-0.751 -1.026 0.008
-0.575 -2.055 0.384
-0.214 -2.003 0.512
-3.034 -3.051 -0.293
-6.203 -7.055 -0.357
-2.739 -1.777 -0.556
=>
-1.026 0.008 -0.751
-2.055 0.384 -0.575
-2.003 0.512 -0.214
-3.051 -0.293 -3.034
-7.055 -0.357 -6.203
-1.777 -0.556 -2.739

3.211 3.233 -3.575 -1.570 -0.812 4.643 -4.616 5.036 -5.089
-7.059 -3.348 0.660 3.265 4.201 3.167 5.820 -1.710 -6.313
2.796 -2.821 -4.774 1.899 1.844 0.023 -0.746 -0.040 -4.569
=>
5.036 -5.089 3.211 3.233 -3.575 -1.570 -0.812 4.643 -4.616
-1.710 -6.313 -7.059 -3.348 0.660 3.265 4.201 3.167 5.820
-0.040 -4.569 2.796 -2.821 -4.774 1.899 1.844 0.023 -0.746

0.141 3.640 1.779
0.114 2.675 0.743
0.081 0.499 -0.374
-0.220 1.418 0.212
0.216 -0.604 0.347
-0.180 2.791 0.560
-0.850 -0.792 1.056
-0.699 2.663 -0.607
-1.656 8.039 6.251
0.296 7.540 4.648
-1.225 -0.391 0.891
-0.851 7.609 6.089
=>
3.640 1.779 0.141
2.675 0.743 0.114
0.499 -0.374 0.081
1.418 0.212 -0.220
-0.604 0.347 0.216
2.791 0.560 -0.180
-0.792 1.056 -0.850
2.663 -0.607 -0.699
8.039 6.251 -1.656
7.540 4.648 0.296
-0.391 0.891 -1.225
7.609 6.089 -0.851

4.014 -3.563 6.225 -5.100 -5.273 -4.472 -4.461
-2.768 7.159 -0.731 1.456 1.493 1.271 1.269
0.005 0.895 0.025 0.728 0.760 0.639 0.639
4.299 -3.551 7.013 -5.841 -6.038 -5.138 -5.123
-0.989 -0.867 -4.614 5.110 5.281 4.479 4.476
-0.490 3.559 1.572 -0.722 -0.748 -0.622 -0.625
-1.149 1.752 -2.302 2.944 3.037 2.613 2.593
-1.619 7.130 2.357 -1.456 -1.512 -1.271 -1.275
-0.343 1.792 0.037 0.731 0.753 0.640 0.637
1.773 -3.546 0.044 0.737 0.753 0.641 0.641
-2.677 2.690 -5.392 5.841 6.035 5.127 5.118
1.211 -3.559 -1.524 2.190 2.273 1.920 1.921
=>
-4.472 -4.461 4.014 -3.563 6.225 -5.100 -5.273
1.271 1.269 -2.768 7.159 -0.731 1.456 1.493
0.639 0.639 0.005 0.895 0.025 0.728 0.760
-5.138 -5.123 4.299 -3.551 7.013 -5.841 -6.038
4.479 4.476 -0.989 -0.867 -4.614 5.110 5.281
-0.622 -0.625 -0.490 3.559 1.572 -0.722 -0.748
2.613 2.593 -1.149 1.752 -2.302 2.944 3.037
-1.271 -1.275 -1.619 7.130 2.357 -1.456 -1.512
0.640 0.637 -0.343 1.792 0.037 0.731 0.753
0.641 0.641 1.773 -3.546 0.044 0.737 0.753
5.127 5.118 -2.677 2.690 -5.392 5.841 6.035
1.920 1.921 1.211 -3.559 -1.524 2.190 2.273

-4.088 5.238 -0.613 -3.410 -0.526 1.482 -2.112 -1.095 -2.866 -1.877 0.693 -4.615 -3.238 -0.037 -0.852 2.432
2.095 -1.249 -1.670 0.841 -0.617 -1.805 -0.201 -3.090 -0.658 -0.690 1.380 0.439 0.474 -1.836 -0.701 2.539
-2.749 3.224 2.860 0.222 -0.328 0.819 1.417 6.493 -2.549 -1.709 0.789 -2.642 1.461 2.211 1.727 -1.747
-0.710 2.127 1.120 0.144 -0.200 -2.874 -0.554 3.137 -0.665 0.170 2.081 -0.986 1.149 0.733 0.498 -2.515
1.089 3.168 -0.460 -2.645 -1.515 -3.195 -2.506 0.624 -3.099 -2.900 7.092 -3.744 1.313 -0.340 -2.643 2.025
-0.124 -3.711 0.825 1.744 2.199 3.890 1.991 0.869 1.947 1.806 -4.544 1.646 0.036 1.237 1.621 -2.215
=>
-0.852 2.432 -4.088 5.238 -0.613 -3.410 -0.526 1.482 -2.112 -1.095 -2.866 -1.877 0.693 -4.615 -3.238 -0.037
-0.701 2.539 2.095 -1.249 -1.670 0.841 -0.617 -1.805 -0.201 -3.090 -0.658 -0.690 1.380 0.439 0.474 -1.836
1.727 -1.747 -2.749 3.224 2.860 0.222 -0.328 0.819 1.417 6.493 -2.549 -1.709 0.789 -2.642 1.461 2.211
0.498 -2.515 -0.710 2.127 1.120 0.144 -0.200 -2.874 -0.554 3.137 -0.665 0.170 2.081 -0.986 1.149 0.733
-2.643 2.025 1.089 3.168 -0.460 -2.645 -1.515 -3.195 -2.506 0.624 -3.099 -2.900 7.092 -3.744 1.313 -0.340
1.621 -2.215 -0.124 -3.711 0.825 1.744 2.199 3.890 1.991 0.869 1.947 1.806 -4.544 1.646 0.036 1.237

-0.962 -0.951 1.729 4.122 0.413 1.014
-0.998 -1.296 3.326 1.593 0.277 1.375
0.041 0.399 -5.080 5.101 2.832 1.022
0.643 1.276 -6.400 5.027 2.760 0.308
-0.199 -0.429 -2.245 3.290 2.668 1.554
0.684 0.681 -2.847 -1.001 1.045 0.046
0.404 -0.377 0.583 -2.601 0.558 0.502
0.195 -0.350 -1.486 -0.131 2.049 1.276
-0.447 0.144 -1.166 4.461 0.382 0.136
-0.187 -0.469 -1.946 2.936 2.616 1.544
=>
0.413 1.014 -0.962 -0.951 1.729 4.122
0.277 1.375 -0.998 -1.296 3.326 1.593
2.832 1.022 0.041 0.399 -5.080 5.101
2.760 0.308 0.643 1.276 -6.400 5.027
2.668 1.554 -0.199 -0.429 -2.245 3.290
1.045 0.046 0.684 0.681 -2.847 -1.001
0.558 0.502 0.404 -0.377 0.583 -2.601
2.049 1.276 0.195 -0.350 -1.486 -0.131
0.382 0.136 -0.447 0.144 -1.166 4.461
2.616 1.544 -0.187 -0.469 -1.946 2.936
